rotation steps, each row followed by its count of steps:
The counts run from 0 to 483.
[ 13  24 -36  25  43   1  -7 -10  31   3   7  19  27  13  12 -20 -42  17
  27  -1   4  18 -19  -7   5   2   0  41  28 -12  19   5  -7 -19   3  -8
 -28 -28 -31 -27   4 -40   7 -14   6  20 -23 -30  21   6   0] -> 129
[ 26  35 -11  24  35  12 -35  -4  23 -14  -4 -14  19   7  19 -12 -29  12
  17   0  27  28 -17 -11  14  42 -27  29  12  -8  25  -2 -26 -18  13   6
 -49 -14 -18  -9  18 -42  25  -1  -1  12  13 -19  16  16  -8] -> 181
[  8  34  -4  20  43  21 -15 -15  22  -9 -15  11  -1  -7  19 -11 -41  -7
  23   1   1  21 -35 -10  -9  51  -6  34  18  -7  25 -28 -20  -7  -2   8
 -28  -7 -37 -21  -3 -20  38  -3   8 -10  10 -35  17  19   4] -> 215
[ 17  19 -15  30  28   3 -10 -13  26   1 -19  17  -7   1  19 -19 -40   3
  22  16   0  18 -49 -13 -24  39  -6  37  26  -3  13 -21 -37  -6  -8   2
 -14 -20 -25 -24   7 -21  45   8  -2   0  -5 -23  13  28   9] -> 323
[ 27   2 -37  34  10  27   8  11  16  14  13  19  14   8   5  -1   4 -16
  47  -4  27  29  -7  -5  11  29  18  13  28   8  18  -3 -26 -31  44  -1
   3 -39 -14   2  30 -44  26   8   7 -13  -5 -11  17  33 -10] -> 455
[  0  35 -17  15  22   1  11  -6  18  43  -1  -6  17   2  -4 -21 -30   4
  27  -1   2  20 -12  -7  14  50 -19  14  33  -9 -18 -21 -14 -16  30  36
 -34 -32 -23 -24  33   3   7   2   0  33  -4 -22  12  32 -16] -> 184
[ 23  16 -32  21  43  29 -37   6  39 -14  17  16  18  42  18  -6 -31  25
  30  17  19  21 -16  -4 -13  13   3  17   3  -5  41   4 -10 -26  25  -7
  -9   6 -21 -16  14 -19  31  -8   9  14 -13 -15  21  32  -7] -> 448
[ 10  19 -19  17  46  -3  -2  -1  34  -5  16  11  31  12  17 -24 -45  21
  22  12   9   3 -12 -19  13  21  -3  34  14   5  20 -15 -16 -11   5  -7
 -47 -17 -31 -31   9 -34  14  -5  -7   2 -14 -25  26  33   4] -> 408
[ 26  12 -20  34   6  19  -2   0  12  13 -12   8   1 -11  17 -12   3 -21
  31  -4  23  38 -29   6  -6  48  -9  14  41  16  13 -15 -29 -17  32  17
  -9 -30 -19  -9  17 -37  44  24   4 -10   9 -18  18  18  -1] -> 68
[ 23  39 -18  13  10  17 -21 -10   8  -2 -16 -23  28 -16  -1  12 -25  -7
  19  10  -8  25  -6 -13  17  35 -14  27  38  -7  27  -4 -34 -20  44 -10
   0  -2 -43  -2  12 -38  16  12  -1  16 -12 -10  27  37  -6] -> 353
[ 13  42 -36   5  32   5 -45  -9  11  17  27 -17  32  18   1  -5  -6  14
  22  -5   1  43  19  -5  12  28 -11   7  41 -20   7  10 -15 -15  38 -19
 -10  -6 -30   5  30 -37  14   0   8  15 -20 -18  24  28   1] -> 234
[  3   6 -37  16   9  30   4  -4  23  31   1  13  28  -1  -8 -20 -10 -23
  28  -1   6  43 -22   1   3  21   1   5  38   1  15 -10 -13 -17  48  -2
   6 -22 -37  -8   5 -32  19  26  -3 -13 -20 -20  39  39   4] -> 239
[  9  34 -11  14  10  -2 -19 -12  -1  33 -11 -18   5 -14  11  -7 -25  15
  26   9 -23  24 -19 -18  -9  56 -19  17  30 -13  -2 -27 -39   3  21  13
  -6 -17 -33  -8  19 -10  12   9   2  11 -14 -29  11  52 -12] -> 1
[ 11  27 -22   5  55   6 -39   2  44 -10  18   8  33  30  16 -19 -39   9
   9  16  25  25  -6 -14  10  26  -6  15   6  -8  20  -7  -9 -14   9 -20
 -36  -1 -22 -24   3 -24  23  -5  -4   5  -6  -9  31  33  13] -> 84
[ 20  22 -34   9  24  18 -36   6   1  22  17 -14  24  24   3  13  -7  26
  32  13  -7  37  22 -11  20  33  -1   8  34 -13  31   0 -12 -14  41 -24
   7 -12 -34  10  16 -28   8  -7  12   9 -23 -15  22  40 -14] -> 126
[ 26  20 -17  26   6  18   1  -3   2  21 -23  -2  -2 -11  16 -25  -4  -7
  25   9  17  21 -23  -8 -10  45  -6   9  28   0  16 -36 -37   9  22  19
  -5 -29 -26 -21   6 -29  26  15  -4 -27  -8 -18  28  50  -2] -> 432
[ 11  34 -27   8  19   7  -3 -20  22  25   2  14   9 -22  -3 -19 -18 -25
  22 -16  -3  31 -18 -15   7  36   4  21  44 -16  -6 -26 -23  -5  27  -9
   6 -30 -35  -7  18 -42  25  15  -6 -23 -12 -18  37  28  22] -> 313
[ -9  26 -25   5  25  -7   2  -3  36  40  25  20  25  11 -18  -7 -41   6
  30   6 -22  24 -12  -3  10  39   6  16  36 -10 -17 -17  -9 -23  24  -4
 -14 -19 -39 -15  35   2  19  -8  -5  20 -25 -11  25  38   4] -> 87
[ 16  29 -22  15  37  19  -9   2  13  43   6  24  -1  36   8  -5   3 -10
  34 -11   5  40   9   7  16  41   9 -10  43 -29   6 -13  16 -18  14   9
   8 -43 -17 -13   9  -7  28 -16  30  14  -6 -13   7  13 -12] -> 59
[ 32  19  -9  19  41  23 -13   7  39   6 -24  14  11  25  16 -26 -20 -16
   3  26  35  29 -16   1  10  39 -10 -28   6  -6  25 -30  -6  -5  11  12
 -10 -21 -17 -43  -1  -9  37   5   0   7   3  11  14  49   0] -> 38
[ 12  36 -14   4  11 -11 -19  -3   2  23   2 -27  28  -9   1  -8 -21  19
  14   9 -11  27   1  -3  27  52 -29  21  40   4   6 -15 -30  -6  28   2
 -34 -14 -31 -13  25 -23  19   5   4  27 -11 -19  22  34 -11] -> 75
[ 14  39 -10  18  36  10  -5 -14  31  14 -13  10  20   3 -11  10 -48 -10
  19  -8 -12  26 -22  -3  22  47 -10  23  35 -23  -1  -4 -10 -34  14  10
 -16 -18 -38 -16  18  -3  25  -9  12  52  -1  -9   6   9   0] -> 139
[  9  38 -25  11   9  26 -16 -18   2  21  -7  -3   7 -22   3 -10 -15  -7
  37 -19  -7  21 -19 -12  -9  34 -11  30  37 -20  16 -12 -25  -8  38  17
  -1  -9 -42   2  25 -35  10  18  -2 -15 -19 -31  35  20  -3] -> 387
[ 24  42 -25  20  26  26 -31 -21  19  -1 -18   1   3  -5  15 -16 -29  -2
  31 -14   8  18 -28 -21 -14  21  -5  33  21 -32  27  -5 -20 -19  27  14
  -7 -12 -35 -10  20 -49  15   3  -5   1 -19 -32  29   6   0] -> 386
[ -1   8 -37   8   8 -12   1  10  13  48  22  14  14  19   9 -18  -9  14
  40  14  -3  28  -7  12  -4  40   6   4  54   9 -13 -20 -17  -8  27   8
  -3 -34 -23 -25  29  -7  25   6   9  19 -24 -23  12  36  -5] -> 121
[ 21  48  -9  13  46   5 -12 -17  34  -3 -19   1  25   2   6 -17 -45 -15
  -1  -6   5  23 -24  -2  20  32 -18  23  23 -21   8 -16 -14 -13   9   8
 -43 -21 -36 -35   0 -25  17   4  10  32 -12 -11  22   8   9] -> 32
[ 40  32 -31   9  29  16 -24   4  26   1   9   1  24  18   7  -2  -6 -11
  24   7  32  18  13 -14  15  31  14  -2   7 -24  16  -7 -23 -23  45 -11
  13 -19 -11   5  31 -41  21   3  -5 -15  -8   4  30  48  -2] -> 307
[ 18   8 -28  29  29  18 -25   8  14  20   5   8   5  17  31 -31   0   3
  25  16  34  42 -13 -12  -2  47 -14  -7  16   2  18 -31 -24   5   4   3
 -17 -29  -6 -18   5 -21  27   6   6 -30   8 -22  15  47  -3] -> 5
[ 25  49  -1   3  24  -9 -26  -3  12  14  -1 -23  15   8  -6  11 -35   9
  15  14  -6   8   4  -7   9  61  -6  15  25 -15  -3 -24 -39 -15  33  -1
  -8  -4 -24  -2  41  -8  27  -5  -2  21  -4  -1  11  51 -16] -> 149
[ 22  34 -28  23  11   2 -32 -16   2  16  -6  -5  17 -15  13  -3 -21   3
  27  -7 -17  30 -24 -18 -12  37 -10  33  46 -12  10  -5 -37 -14  23 -13
  -2 -24 -33   4  18 -38  14  15   8   6 -20 -28  22  21   5] -> 279
[ -2  -3 -34  20  25  20  -5   2  28  19  16  20   7  12  21 -40  -7   4
  31   8  28  35 -20   2 -16  32  -6   6  24  13  16 -24 -13   0  10   8
 -25 -15 -23 -23   7 -23  34  10  -1 -29   1 -31  29  39   4] -> 443
[  9  33 -31  20  19  -5  -4  -9  15  10  13   6   7   4  22 -27 -14  14
  37  -1  22   6 -15  -1 -13  33   4  31  30   9   7 -20 -39  -8  30  20
 -28 -14 -14 -16  36 -37  22  10 -12 -19 -15 -31  34  28  -9] -> 227
[  0  38 -25  10   8  19   5 -23   6  45 -12  -6  10 -14   3 -15 -10  -5
  36 -16 -18  34 -10  -5   2  43 -15  17  48 -19   6 -18 -13  -7  39  27
   2 -29 -42 -13  11 -18  14  10   7   1 -24 -33  23  24  -8] -> 388
[  2   7  -8  24  25  17  23   9  33  26  -3  16  18  24   2 -24 -20  -3
  29  18  10  25 -14  13  21  46  -8   6  28  11  15 -23   5  -9  10  28
 -33 -29 -29 -44   4   7  26  -8  12  25   4 -21   9  35 -14] -> 293
[ 37  29 -18  17  36  37 -38  -2  17  -6 -22   4   6   5  18  -4 -11 -19
   6  13  14  40 -14  -6  -9  41  -8  -9  11 -12  40 -13 -17 -10  19 -15
  21  -8 -29  -5  -5 -24  38  11   7 -11  -2   5  21  46   8] -> 318
